In the data rows, 128 means zero.
Here are some numbered points:
[65, 87, 176, 106, 158, 113, 174, 128, 168, 95, 163, 142, 65, 110, 80, 57] 0
[152, 152, 131, 115, 129, 140, 132, 121, 121, 148, 145, 106, 155, 116, 114, 140] 1
[139, 146, 143, 118, 119, 117, 110, 85, 136, 141, 163, 109, 124, 129, 129, 99] 2
[127, 177, 121, 138, 131, 123, 71, 123, 103, 84, 118, 144, 112, 110, 124, 140] 3
[92, 94, 128, 160, 115, 107, 105, 151, 118, 106, 118, 158, 94, 130, 131, 101] 4
[119, 136, 133, 96, 134, 124, 140, 87, 125, 88, 117, 111, 116, 121, 119, 129] 5
[4, 25, 93, 166, 96, 163, 153, 251, 159, 49, 60, 111, 213, 149, 155, 109] 6
[125, 85, 97, 117, 86, 109, 136, 127, 82, 147, 116, 159, 102, 129, 177, 145] 7
[99, 94, 137, 127, 117, 139, 129, 129, 125, 125, 121, 122, 140, 142, 114, 126] 8
[115, 125, 120, 140, 82, 106, 100, 96, 105, 108, 131, 127, 119, 135, 121, 93] 9
[145, 139, 101, 141, 114, 135, 103, 149, 94, 147, 111, 143, 138, 111, 152, 156] 10
[79, 114, 176, 116, 147, 110, 129, 104, 150, 84, 136, 139, 65, 111, 98, 92] 11
[143, 99, 107, 128, 111, 118, 145, 123, 130, 160, 119, 130, 133, 171, 156, 139] 12
[107, 208, 139, 149, 135, 104, 0, 68, 84, 21, 94, 160, 81, 94, 114, 163] 13
[120, 93, 130, 125, 114, 107, 137, 110, 143, 136, 140, 127, 115, 171, 139, 107] 14
[100, 128, 98, 147, 100, 136, 116, 144, 142, 70, 90, 89, 195, 163, 143, 117] 15
[137, 210, 214, 119, 233, 191, 112, 210, 185, 167, 199, 127, 141, 12, 78, 150] 16
[150, 137, 103, 110, 158, 117, 154, 132, 147, 97, 71, 131, 124, 140, 182, 151] 17
[203, 116, 97, 106, 73, 92, 124, 75, 105, 228, 178, 111, 132, 188, 189, 139] 18
[160, 148, 105, 148, 128, 113, 110, 133, 106, 135, 99, 153, 118, 122, 167, 151] 19
[112, 121, 143, 116, 134, 120, 120, 102, 123, 107, 129, 137, 103, 133, 112, 125] 20
[111, 152, 189, 126, 163, 161, 125, 149, 134, 174, 186, 129, 111, 44, 27, 120] 21
[183, 174, 119, 135, 102, 91, 83, 69, 70, 179, 183, 172, 54, 126, 101, 120] 22
[93, 103, 165, 109, 145, 114, 158, 114, 155, 115, 149, 138, 82, 114, 97, 89] 23
[115, 152, 161, 161, 135, 124, 44, 126, 136, 101, 161, 127, 116, 147, 97, 118] 24
[191, 144, 93, 127, 125, 97, 142, 110, 143, 147, 108, 129, 113, 158, 196, 133] 25
[158, 142, 145, 130, 123, 160, 113, 150, 123, 211, 172, 121, 158, 106, 119, 154] 26
[109, 102, 123, 137, 110, 134, 134, 150, 114, 138, 137, 128, 146, 116, 124, 119] 27
[138, 130, 87, 118, 94, 141, 107, 115, 97, 118, 87, 100, 168, 156, 158, 177] 28
[102, 137, 84, 120, 109, 138, 126, 100, 108, 44, 45, 86, 173, 150, 115, 135] 29
[106, 97, 141, 99, 126, 136, 151, 116, 117, 147, 130, 145, 105, 126, 108, 133] 30
[153, 129, 108, 93, 104, 120, 115, 87, 78, 133, 101, 154, 94, 104, 161, 180] 31
[145, 135, 117, 108, 129, 112, 162, 113, 122, 141, 121, 130, 110, 137, 125, 118] 32
[115, 115, 125, 129, 103, 114, 108, 97, 120, 118, 134, 131, 107, 149, 141, 114] 33
[177, 176, 123, 120, 168, 115, 163, 132, 133, 146, 130, 162, 85, 92, 135, 115] 34
[105, 85, 147, 122, 128, 125, 144, 132, 161, 139, 143, 123, 127, 138, 138, 118] 35
[169, 76, 109, 154, 126, 119, 186, 185, 106, 242, 141, 176, 101, 124, 138, 137] 36
[107, 129, 119, 140, 74, 111, 91, 97, 103, 99, 140, 115, 123, 133, 126, 90] 37
[42, 55, 185, 167, 158, 127, 135, 148, 206, 77, 133, 133, 112, 181, 105, 51] 38
[156, 148, 128, 139, 117, 109, 101, 98, 93, 150, 150, 144, 102, 117, 115, 124] 39
[71, 100, 152, 104, 153, 108, 122, 110, 146, 59, 110, 147, 68, 139, 145, 114] 40
[112, 89, 120, 147, 171, 128, 202, 191, 192, 110, 92, 138, 132, 166, 126, 110] 41
[128, 167, 136, 121, 142, 149, 124, 136, 123, 114, 125, 112, 141, 87, 114, 133] 42
[149, 162, 113, 116, 131, 136, 109, 105, 140, 110, 117, 98, 164, 167, 143, 147] 43
[109, 109, 135, 134, 154, 106, 195, 146, 178, 104, 127, 135, 97, 125, 113, 64] 44
[198, 136, 118, 99, 110, 101, 133, 96, 117, 206, 178, 123, 102, 155, 175, 150] 45
[141, 178, 164, 126, 159, 137, 116, 134, 133, 136, 175, 111, 129, 70, 84, 118] 46
[125, 115, 119, 115, 120, 132, 131, 117, 123, 121, 115, 127, 134, 142, 158, 141] 47
[93, 114, 136, 134, 178, 160, 175, 173, 180, 82, 65, 145, 145, 133, 125, 150] 48
[135, 120, 117, 129, 77, 102, 105, 68, 101, 129, 143, 118, 119, 160, 133, 99] 49
[93, 168, 110, 121, 103, 172, 77, 128, 107, 59, 94, 70, 208, 115, 106, 155] 50
[97, 88, 152, 141, 154, 116, 185, 130, 156, 120, 132, 145, 83, 146, 83, 69] 51
[161, 190, 114, 64, 164, 105, 110, 71, 115, 86, 109, 155, 53, 90, 158, 168] 52
[206, 116, 94, 104, 66, 97, 120, 66, 98, 232, 168, 107, 138, 191, 183, 150] 53
[141, 118, 123, 101, 112, 116, 112, 99, 100, 161, 138, 139, 108, 132, 160, 165] 54
[86, 122, 143, 146, 125, 133, 106, 133, 136, 91, 133, 110, 141, 135, 101, 105] 55
[115, 109, 99, 149, 104, 135, 150, 137, 94, 120, 95, 128, 153, 141, 92, 128] 56
[78, 130, 155, 143, 129, 161, 141, 156, 151, 96, 135, 101, 166, 94, 64, 89] 57
[63, 100, 122, 183, 104, 143, 85, 163, 128, 76, 104, 121, 168, 166, 86, 100] 58
[86, 120, 180, 95, 169, 111, 141, 111, 164, 91, 153, 142, 52, 73, 118, 96] 59
[48, 108, 105, 151, 103, 99, 73, 133, 127, 0, 65, 138, 108, 141, 144, 94] 60
[140, 106, 133, 131, 134, 125, 144, 130, 143, 165, 135, 122, 131, 164, 135, 128] 61
[143, 143, 119, 140, 181, 149, 169, 195, 173, 125, 100, 121, 161, 116, 140, 134] 62
[122, 88, 129, 181, 172, 148, 167, 248, 203, 159, 134, 118, 195, 149, 164, 113] 63
[78, 56, 138, 128, 130, 100, 169, 136, 145, 102, 119, 152, 70, 149, 112, 79] 64
[137, 139, 136, 131, 124, 161, 126, 149, 129, 171, 150, 98, 179, 114, 113, 145] 65
[209, 159, 156, 131, 137, 89, 151, 63, 146, 224, 219, 115, 92, 182, 73, 70] 66
[172, 133, 103, 137, 128, 68, 137, 103, 138, 138, 136, 161, 67, 183, 169, 101] 67
[94, 139, 84, 187, 84, 137, 64, 179, 99, 59, 76, 118, 189, 117, 162, 128] 68
[138, 139, 126, 131, 134, 105, 104, 102, 142, 99, 115, 129, 118, 165, 153, 129] 69
[148, 185, 137, 119, 130, 139, 97, 127, 97, 132, 153, 118, 121, 69, 95, 146] 70
[113, 143, 140, 115, 131, 162, 130, 135, 104, 129, 134, 124, 151, 70, 97, 153] 71
[84, 117, 156, 132, 134, 144, 141, 141, 149, 97, 134, 104, 145, 111, 80, 88] 72
[123, 131, 137, 130, 138, 108, 102, 111, 134, 104, 140, 138, 97, 157, 135, 102] 73
[122, 105, 133, 131, 144, 136, 147, 141, 142, 137, 125, 136, 124, 136, 117, 127] 74
[80, 75, 135, 134, 121, 101, 150, 122, 135, 100, 119, 153, 89, 143, 122, 92] 75
[113, 135, 135, 125, 130, 146, 120, 131, 127, 116, 126, 119, 140, 106, 114, 128] 76
[142, 102, 155, 120, 160, 90, 190, 119, 132, 183, 163, 183, 27, 125, 77, 89] 77
[117, 115, 121, 149, 109, 147, 119, 173, 106, 148, 140, 131, 150, 95, 128, 135] 78
[148, 142, 127, 146, 153, 115, 125, 141, 138, 136, 122, 152, 105, 134, 130, 124] 79
[153, 101, 141, 116, 167, 106, 211, 145, 158, 177, 143, 156, 75, 108, 134, 96] 80
[140, 125, 117, 146, 139, 110, 137, 146, 147, 127, 129, 126, 116, 160, 141, 108] 81
[125, 130, 126, 124, 139, 136, 135, 137, 134, 119, 112, 129, 132, 123, 128, 136] 82
[135, 117, 106, 98, 123, 155, 130, 134, 109, 167, 114, 130, 143, 115, 158, 174] 83
[179, 176, 138, 149, 166, 135, 117, 129, 152, 161, 147, 124, 129, 165, 102, 133] 84
[121, 111, 173, 191, 198, 125, 137, 233, 197, 158, 161, 171, 115, 122, 136, 107] 85
[110, 93, 140, 96, 146, 134, 164, 108, 153, 120, 116, 127, 121, 158, 129, 142] 86
[93, 82, 123, 133, 138, 161, 158, 188, 158, 116, 92, 114, 175, 133, 131, 151] 87
[97, 150, 140, 96, 107, 184, 137, 136, 77, 111, 122, 110, 170, 39, 64, 172] 88
[141, 144, 157, 97, 147, 141, 147, 120, 134, 165, 169, 105, 133, 81, 115, 136] 89
[116, 109, 128, 114, 127, 121, 135, 89, 130, 109, 110, 126, 108, 161, 126, 128] 90
[114, 145, 151, 135, 136, 130, 88, 107, 152, 90, 132, 104, 139, 164, 93, 120] 91
[137, 88, 106, 127, 100, 113, 149, 125, 130, 150, 126, 133, 138, 178, 160, 126] 92
[136, 109, 102, 139, 82, 103, 136, 111, 127, 139, 141, 110, 140, 166, 170, 102] 93
[86, 113, 127, 152, 134, 129, 106, 171, 129, 88, 103, 147, 122, 107, 130, 120] 94
[32, 35, 82, 208, 99, 130, 165, 235, 163, 49, 22, 170, 157, 156, 173, 80] 95
[133, 89, 110, 93, 77, 177, 139, 132, 56, 195, 129, 122, 172, 91, 125, 207] 96
[119, 170, 178, 121, 201, 195, 145, 182, 148, 151, 150, 110, 177, 40, 44, 151] 97
[140, 145, 133, 117, 105, 119, 99, 92, 114, 131, 150, 115, 116, 117, 144, 132] 98
[130, 127, 141, 122, 150, 111, 145, 108, 143, 118, 127, 138, 91, 148, 103, 105] 99
[112, 143, 147, 155, 151, 136, 130, 145, 172, 101, 138, 106, 144, 150, 83, 89] 100
[114, 129, 101, 130, 97, 137, 101, 129, 112, 97, 97, 110, 167, 145, 147, 148] 101
[142, 141, 143, 136, 147, 130, 128, 144, 134, 141, 132, 141, 116, 115, 122, 145] 102
[94, 91, 155, 154, 159, 128, 188, 186, 173, 151, 154, 157, 101, 119, 104, 59] 103
[73, 101, 127, 111, 182, 138, 174, 151, 178, 27, 53, 159, 97, 146, 141, 134] 104
[122, 143, 121, 120, 122, 118, 99, 104, 113, 96, 107, 135, 112, 108, 148, 140] 105
[147, 137, 136, 124, 174, 96, 151, 119, 181, 122, 135, 142, 87, 157, 149, 97] 106
[154, 147, 102, 150, 113, 135, 101, 151, 92, 151, 118, 144, 144, 107, 150, 158] 107
[199, 211, 73, 136, 109, 149, 72, 116, 93, 115, 85, 90, 194, 146, 165, 202] 108
[173, 117, 118, 90, 123, 145, 163, 118, 96, 202, 138, 137, 126, 95, 142, 175] 109
[77, 116, 157, 134, 138, 154, 144, 149, 150, 96, 138, 106, 151, 113, 72, 90] 110
Which point above is nearest to each new point by angle, seen from the average point of the numbered points? Its number follows each.
[163, 165, 134, 98, 144, 122, 128, 87, 138, 118, 123, 109, 125, 122, 164, 150] 52
[118, 109, 116, 127, 123, 121, 150, 116, 135, 109, 100, 141, 121, 172, 124, 118] 90
[72, 96, 91, 171, 122, 90, 168, 169, 157, 26, 53, 172, 94, 189, 141, 70] 95
[104, 113, 111, 121, 117, 120, 138, 128, 116, 90, 99, 139, 113, 112, 151, 126] 60
[0, 33, 174, 164, 108, 104, 127, 145, 187, 32, 154, 123, 110, 178, 109, 21] 38
[92, 45, 88, 153, 62, 124, 131, 153, 95, 144, 97, 159, 142, 198, 149, 141] 92
[70, 106, 73, 108, 99, 112, 153, 153, 99, 25, 75, 151, 92, 74, 187, 99] 60
[145, 151, 104, 156, 126, 138, 78, 147, 140, 120, 112, 114, 168, 150, 168, 152] 108
[117, 91, 134, 131, 137, 124, 154, 153, 169, 144, 152, 119, 128, 141, 141, 95] 35
[187, 149, 119, 147, 167, 112, 136, 155, 159, 176, 130, 156, 103, 150, 147, 138] 79
[134, 133, 126, 202, 111, 137, 80, 165, 135, 147, 129, 132, 177, 198, 100, 124] 58
[55, 35, 117, 113, 101, 118, 155, 78, 138, 65, 61, 125, 132, 217, 135, 105] 90
[160, 166, 97, 143, 126, 124, 89, 111, 115, 106, 96, 125, 143, 169, 140, 154] 108
[145, 141, 125, 109, 153, 136, 167, 109, 140, 131, 109, 133, 118, 126, 117, 133] 32
[118, 138, 142, 132, 152, 128, 148, 114, 138, 106, 122, 136, 109, 136, 81, 100] 99
[224, 114, 106, 122, 141, 120, 175, 132, 158, 255, 156, 127, 151, 189, 173, 154] 61
[140, 137, 127, 96, 169, 138, 178, 101, 155, 112, 89, 115, 126, 150, 114, 143] 86
[139, 124, 98, 125, 45, 93, 87, 7, 86, 140, 138, 109, 116, 186, 122, 93] 49
[148, 135, 115, 149, 139, 105, 148, 140, 154, 138, 117, 143, 123, 170, 138, 109] 81
[166, 200, 132, 151, 143, 125, 89, 134, 100, 131, 149, 158, 102, 71, 115, 130] 70
[124, 241, 89, 179, 63, 238, 0, 189, 37, 83, 98, 29, 255, 61, 71, 216] 50
[112, 112, 87, 129, 76, 134, 119, 137, 96, 99, 95, 109, 163, 125, 165, 144] 101
[116, 126, 129, 137, 116, 150, 108, 118, 118, 110, 116, 111, 165, 146, 103, 147] 50
[121, 145, 172, 131, 149, 155, 130, 138, 126, 153, 172, 127, 131, 85, 67, 114] 21
[101, 116, 127, 147, 136, 129, 114, 157, 129, 88, 99, 138, 124, 105, 135, 127] 94
[114, 89, 128, 105, 114, 146, 181, 121, 123, 148, 135, 123, 133, 143, 97, 126] 30
[96, 121, 117, 148, 128, 138, 124, 191, 150, 100, 114, 116, 160, 104, 156, 121] 6
[121, 138, 142, 146, 140, 129, 129, 136, 149, 119, 136, 116, 138, 138, 100, 104] 100
[112, 108, 149, 107, 139, 147, 141, 116, 136, 126, 130, 114, 141, 127, 113, 138] 86
[106, 75, 138, 135, 117, 108, 141, 122, 147, 129, 141, 129, 120, 178, 131, 102] 14
[74, 117, 131, 143, 106, 95, 94, 108, 133, 49, 112, 131, 92, 134, 147, 74] 60
[131, 105, 130, 128, 144, 136, 155, 140, 134, 142, 122, 144, 125, 143, 114, 138] 74
[165, 153, 112, 107, 122, 156, 139, 109, 110, 151, 117, 104, 170, 117, 124, 168] 1
[71, 148, 166, 109, 112, 167, 99, 119, 110, 73, 137, 71, 169, 44, 79, 140] 76
[123, 137, 139, 148, 139, 132, 127, 138, 149, 126, 132, 120, 143, 141, 104, 106] 100
[166, 177, 115, 111, 123, 150, 115, 117, 106, 161, 139, 103, 175, 119, 122, 159] 1
[128, 105, 131, 148, 110, 96, 63, 119, 134, 144, 155, 148, 110, 168, 187, 136] 33
[80, 50, 133, 132, 84, 118, 142, 111, 138, 129, 145, 107, 155, 191, 140, 82] 14
[117, 140, 138, 133, 132, 135, 100, 105, 144, 100, 121, 112, 138, 160, 108, 128] 91
[127, 114, 103, 173, 91, 185, 123, 182, 68, 159, 104, 139, 207, 95, 89, 173] 78
[152, 133, 84, 120, 113, 138, 126, 110, 120, 123, 70, 111, 172, 172, 153, 175] 28
[136, 106, 103, 145, 92, 79, 108, 110, 137, 131, 130, 141, 115, 185, 201, 107] 93
[134, 141, 127, 160, 146, 167, 153, 194, 127, 149, 125, 134, 173, 99, 82, 138] 97
[103, 106, 125, 120, 109, 136, 113, 111, 114, 103, 114, 123, 133, 131, 162, 153] 47
[91, 98, 132, 131, 117, 131, 133, 139, 134, 110, 121, 129, 128, 125, 128, 121] 6
[105, 83, 121, 132, 110, 140, 150, 124, 119, 128, 102, 138, 141, 147, 125, 134] 8
[122, 131, 143, 143, 137, 120, 106, 132, 146, 121, 137, 134, 122, 134, 136, 117] 24
[185, 177, 92, 83, 112, 170, 152, 100, 81, 173, 116, 81, 186, 114, 118, 192] 1
[189, 133, 134, 121, 143, 123, 134, 131, 149, 223, 186, 123, 130, 157, 162, 138] 45
[146, 132, 101, 113, 135, 105, 158, 129, 147, 108, 92, 134, 131, 145, 186, 138] 17
[134, 105, 112, 84, 95, 167, 134, 130, 76, 182, 136, 114, 162, 88, 127, 189] 96
[173, 164, 127, 117, 169, 113, 154, 125, 125, 150, 118, 160, 78, 92, 133, 135] 34
[170, 133, 112, 143, 122, 155, 150, 151, 135, 188, 128, 102, 198, 173, 114, 143] 65
[137, 177, 127, 121, 144, 148, 118, 139, 129, 107, 116, 104, 149, 77, 118, 136] 42
[145, 146, 161, 99, 151, 142, 152, 130, 141, 160, 171, 109, 134, 83, 111, 127] 89
[98, 117, 147, 106, 124, 135, 134, 105, 113, 109, 137, 134, 104, 110, 90, 123] 20
[161, 93, 128, 121, 123, 127, 188, 153, 159, 198, 145, 115, 160, 149, 151, 118] 61
[183, 234, 150, 114, 149, 146, 49, 122, 98, 165, 198, 109, 138, 47, 123, 183] 70
[162, 156, 141, 89, 150, 105, 158, 114, 113, 163, 159, 151, 71, 55, 138, 133] 34
[121, 168, 157, 123, 147, 122, 97, 89, 118, 85, 121, 141, 93, 79, 108, 125] 13
[118, 128, 106, 134, 116, 113, 111, 114, 102, 95, 99, 151, 108, 133, 139, 135] 105
[239, 155, 130, 57, 165, 109, 188, 79, 147, 252, 170, 134, 95, 149, 167, 172] 45
[152, 139, 128, 106, 120, 121, 125, 103, 119, 153, 149, 118, 117, 130, 141, 135] 45
[150, 108, 122, 108, 135, 110, 164, 114, 158, 144, 133, 130, 111, 155, 184, 126] 25
[111, 116, 107, 145, 109, 134, 108, 142, 145, 109, 100, 107, 171, 176, 154, 128] 15
[94, 101, 149, 127, 146, 78, 126, 96, 161, 81, 126, 161, 49, 153, 151, 87] 40
[139, 144, 151, 136, 126, 160, 117, 154, 133, 173, 178, 79, 189, 97, 109, 134] 65
[202, 170, 66, 127, 117, 73, 139, 125, 142, 150, 120, 133, 110, 172, 218, 106] 25
[109, 135, 140, 106, 107, 128, 136, 105, 127, 94, 132, 98, 142, 114, 122, 114] 5
[78, 91, 137, 125, 131, 141, 125, 140, 129, 107, 108, 141, 124, 125, 93, 131] 8
[154, 146, 96, 134, 120, 120, 116, 144, 107, 138, 108, 149, 117, 126, 163, 155] 19
[149, 120, 175, 110, 166, 119, 147, 104, 176, 177, 183, 119, 101, 154, 106, 110] 66
[150, 148, 138, 80, 139, 124, 170, 104, 122, 155, 143, 112, 116, 101, 102, 126] 89
[118, 142, 112, 132, 107, 145, 94, 127, 125, 98, 95, 106, 170, 145, 146, 148] 101
[106, 97, 130, 130, 112, 126, 134, 129, 135, 128, 132, 118, 133, 148, 125, 118] 8
[141, 151, 120, 126, 114, 146, 102, 130, 119, 125, 127, 111, 162, 113, 139, 156] 108
[133, 136, 135, 119, 106, 114, 101, 105, 114, 130, 141, 115, 123, 113, 141, 126] 98
[108, 85, 147, 74, 151, 134, 168, 98, 163, 122, 111, 121, 122, 167, 134, 152] 86
[146, 77, 143, 131, 150, 130, 178, 183, 209, 220, 180, 109, 166, 190, 178, 116] 61
[104, 64, 138, 128, 107, 119, 160, 118, 144, 143, 142, 125, 124, 185, 130, 102] 14
[143, 102, 122, 139, 119, 120, 150, 152, 111, 177, 138, 152, 113, 117, 137, 127] 36
[92, 110, 149, 116, 150, 150, 138, 141, 134, 97, 111, 129, 134, 104, 111, 155] 48
[166, 173, 134, 148, 158, 140, 116, 138, 143, 154, 146, 123, 135, 139, 110, 132] 84
[101, 173, 203, 133, 219, 230, 152, 210, 151, 124, 150, 91, 205, 5, 3, 159] 97
[117, 136, 190, 113, 168, 149, 130, 145, 149, 164, 196, 116, 111, 61, 61, 101] 21
[163, 160, 113, 122, 134, 129, 150, 112, 120, 137, 129, 115, 138, 137, 93, 129] 1
[132, 113, 132, 76, 149, 132, 222, 125, 152, 149, 129, 117, 105, 94, 109, 109] 80
[140, 130, 143, 112, 151, 129, 144, 129, 130, 152, 149, 129, 106, 96, 134, 135] 89
[166, 163, 121, 112, 119, 137, 159, 112, 113, 141, 138, 103, 142, 125, 91, 118] 1
[94, 124, 140, 142, 118, 167, 127, 155, 129, 120, 136, 106, 182, 104, 86, 118] 57
[187, 182, 132, 105, 138, 158, 138, 120, 106, 182, 147, 89, 172, 102, 98, 166] 1
[98, 108, 128, 124, 152, 132, 148, 136, 150, 77, 83, 142, 115, 140, 141, 144] 104
[191, 194, 142, 148, 168, 124, 101, 129, 160, 160, 159, 114, 137, 149, 87, 133] 84
[109, 83, 116, 131, 120, 156, 195, 163, 173, 140, 114, 88, 198, 146, 126, 111] 87
[133, 120, 130, 117, 143, 119, 153, 125, 140, 132, 128, 137, 98, 126, 137, 125] 80
[145, 132, 142, 118, 170, 129, 135, 143, 141, 145, 114, 163, 96, 125, 140, 161] 102
[181, 168, 105, 101, 113, 156, 154, 89, 89, 159, 127, 93, 165, 103, 119, 165] 1
[110, 98, 129, 138, 134, 156, 153, 180, 147, 133, 111, 120, 176, 127, 140, 138] 87
[85, 88, 143, 89, 103, 120, 115, 51, 128, 86, 126, 111, 105, 148, 145, 137] 90
[116, 134, 111, 126, 108, 143, 111, 127, 121, 106, 107, 110, 160, 140, 141, 146] 101
[174, 171, 111, 124, 115, 141, 125, 124, 91, 160, 150, 110, 150, 96, 121, 143] 1
[202, 216, 121, 108, 129, 157, 102, 116, 88, 176, 138, 85, 184, 110, 102, 196] 1
[159, 147, 137, 139, 156, 141, 122, 170, 135, 172, 140, 142, 137, 96, 140, 158] 102
[136, 130, 117, 98, 138, 120, 157, 123, 129, 139, 128, 123, 109, 128, 116, 129] 32
[138, 26, 114, 155, 119, 121, 199, 198, 115, 252, 147, 192, 106, 108, 168, 126] 36
[147, 151, 139, 128, 138, 131, 123, 110, 138, 129, 136, 120, 126, 145, 109, 124] 84
[140, 112, 107, 135, 97, 104, 135, 115, 134, 138, 135, 117, 140, 170, 165, 105] 93
[108, 106, 111, 156, 130, 101, 150, 139, 146, 81, 87, 154, 108, 165, 149, 101] 95
[200, 170, 125, 138, 129, 128, 100, 147, 100, 224, 179, 146, 123, 111, 144, 167] 26
[149, 201, 144, 93, 130, 147, 64, 88, 80, 100, 131, 111, 125, 40, 135, 197] 70
[162, 194, 125, 146, 140, 124, 92, 139, 98, 136, 143, 166, 102, 81, 111, 136] 70
[142, 139, 139, 123, 159, 131, 135, 149, 142, 140, 134, 144, 110, 120, 136, 142] 102
[184, 151, 140, 146, 160, 92, 139, 142, 147, 189, 144, 149, 104, 136, 152, 130] 79
[69, 125, 106, 158, 95, 131, 72, 167, 112, 60, 88, 126, 146, 119, 151, 123] 68
[202, 168, 146, 139, 161, 136, 134, 156, 116, 224, 202, 143, 133, 73, 114, 137] 26
[181, 146, 106, 109, 192, 123, 198, 143, 188, 129, 85, 148, 112, 156, 169, 157] 17
[93, 122, 129, 138, 99, 168, 76, 96, 107, 81, 89, 81, 198, 180, 77, 164] 50
[173, 135, 108, 141, 123, 156, 151, 155, 129, 202, 149, 91, 210, 173, 112, 135] 65
[152, 150, 129, 155, 158, 102, 133, 144, 138, 131, 131, 160, 88, 130, 125, 101] 79
[140, 148, 97, 138, 124, 135, 174, 170, 122, 117, 108, 112, 162, 84, 141, 112] 62
[117, 104, 105, 121, 107, 119, 135, 110, 118, 107, 101, 127, 123, 163, 134, 121] 90
[161, 169, 113, 107, 82, 98, 89, 36, 76, 124, 145, 123, 91, 126, 133, 125] 98
[166, 143, 132, 103, 113, 114, 115, 87, 110, 166, 160, 122, 112, 131, 147, 136] 45
[148, 161, 118, 119, 118, 154, 103, 100, 101, 124, 108, 106, 169, 123, 116, 176] 108
[162, 113, 139, 109, 165, 107, 224, 151, 157, 191, 158, 169, 67, 98, 129, 97] 80
[118, 131, 113, 160, 77, 179, 81, 196, 87, 165, 146, 103, 213, 85, 103, 163] 78
[202, 194, 124, 115, 169, 126, 141, 116, 112, 167, 140, 167, 79, 93, 131, 163] 34
[251, 112, 99, 123, 149, 108, 190, 136, 170, 255, 158, 136, 141, 215, 186, 165] 61
[244, 216, 159, 140, 226, 129, 150, 187, 160, 216, 162, 178, 98, 88, 131, 161] 102
[126, 155, 132, 169, 123, 141, 70, 148, 107, 132, 137, 140, 143, 138, 78, 131] 24
[101, 121, 115, 130, 113, 139, 126, 117, 124, 78, 93, 104, 153, 135, 126, 131] 29
[29, 128, 151, 162, 125, 140, 89, 140, 163, 3, 91, 103, 159, 132, 87, 78] 55
[80, 83, 158, 146, 147, 137, 128, 160, 158, 109, 123, 145, 128, 128, 126, 126] 38
[149, 87, 110, 103, 137, 103, 212, 130, 143, 176, 124, 164, 90, 152, 161, 114] 80
[113, 99, 105, 123, 113, 121, 146, 130, 110, 121, 103, 145, 119, 124, 148, 132] 7
[147, 120, 121, 106, 110, 119, 115, 98, 107, 145, 140, 134, 112, 127, 160, 159] 54
[120, 60, 120, 130, 129, 88, 169, 124, 166, 138, 126, 148, 83, 202, 161, 96] 14
[124, 148, 150, 158, 152, 138, 128, 156, 169, 115, 139, 108, 149, 145, 78, 100] 100
[129, 117, 89, 154, 109, 141, 172, 141, 102, 121, 70, 133, 152, 165, 84, 127] 56
[166, 122, 106, 164, 131, 100, 160, 143, 148, 140, 122, 138, 117, 179, 151, 110] 81
[129, 121, 135, 125, 131, 121, 137, 129, 140, 138, 139, 122, 131, 143, 128, 116] 61
[156, 149, 99, 94, 115, 129, 120, 103, 97, 128, 113, 126, 130, 121, 162, 165] 31
[131, 199, 115, 106, 139, 176, 145, 153, 119, 93, 99, 101, 170, 73, 66, 141] 42
[126, 124, 146, 129, 162, 105, 163, 91, 157, 114, 119, 150, 88, 165, 82, 94] 99
[127, 125, 115, 126, 89, 110, 108, 91, 107, 128, 145, 121, 118, 153, 131, 102] 49
[132, 99, 157, 117, 145, 115, 155, 118, 148, 164, 157, 140, 90, 128, 111, 111] 77
[76, 99, 130, 144, 133, 123, 125, 147, 156, 88, 115, 132, 112, 147, 122, 97] 38
[169, 103, 103, 128, 130, 107, 151, 124, 135, 167, 114, 153, 115, 186, 172, 150] 12
[180, 173, 126, 107, 137, 137, 98, 104, 115, 162, 144, 109, 146, 124, 139, 174] 1
[105, 141, 142, 138, 135, 134, 81, 106, 147, 86, 126, 107, 141, 178, 100, 114] 91
[135, 48, 121, 156, 114, 125, 186, 192, 113, 232, 158, 175, 118, 96, 156, 129] 36
[175, 92, 114, 108, 125, 144, 186, 164, 164, 216, 150, 92, 180, 178, 168, 148] 61
[146, 124, 140, 99, 131, 134, 139, 107, 123, 155, 136, 117, 132, 124, 137, 152] 109
[132, 131, 140, 108, 162, 120, 172, 100, 163, 120, 137, 118, 114, 158, 96, 92] 99
[168, 130, 144, 131, 121, 132, 120, 138, 125, 212, 186, 119, 132, 127, 127, 140] 26
[117, 103, 143, 125, 135, 122, 138, 134, 151, 137, 144, 125, 121, 132, 137, 112] 35
[134, 132, 110, 106, 142, 118, 152, 139, 143, 108, 105, 125, 122, 143, 163, 133] 17
[62, 143, 150, 125, 115, 154, 77, 139, 118, 54, 123, 100, 154, 69, 112, 129] 76
[139, 132, 137, 134, 153, 125, 137, 152, 139, 134, 123, 145, 120, 121, 135, 142] 102
[101, 131, 134, 142, 120, 160, 122, 146, 120, 114, 126, 99, 175, 118, 69, 118] 57
[137, 127, 106, 115, 131, 124, 162, 124, 123, 130, 111, 132, 126, 149, 126, 126] 32
[155, 168, 137, 141, 114, 107, 41, 111, 111, 132, 155, 134, 126, 138, 166, 159] 98
[127, 117, 123, 145, 109, 129, 129, 146, 120, 141, 141, 122, 149, 137, 120, 118] 27
[197, 142, 130, 89, 151, 117, 169, 104, 146, 199, 161, 124, 112, 136, 159, 147] 45
[134, 96, 119, 139, 84, 68, 95, 87, 114, 137, 150, 150, 77, 175, 180, 99] 33
[106, 153, 169, 70, 131, 141, 113, 55, 107, 99, 142, 112, 108, 73, 95, 150] 5
[89, 112, 141, 162, 95, 122, 110, 124, 113, 96, 134, 114, 144, 126, 90, 83] 55
[90, 133, 116, 135, 53, 131, 88, 118, 77, 87, 143, 99, 150, 96, 113, 104] 37
[117, 115, 76, 160, 108, 115, 145, 156, 117, 92, 72, 151, 139, 168, 163, 116] 95
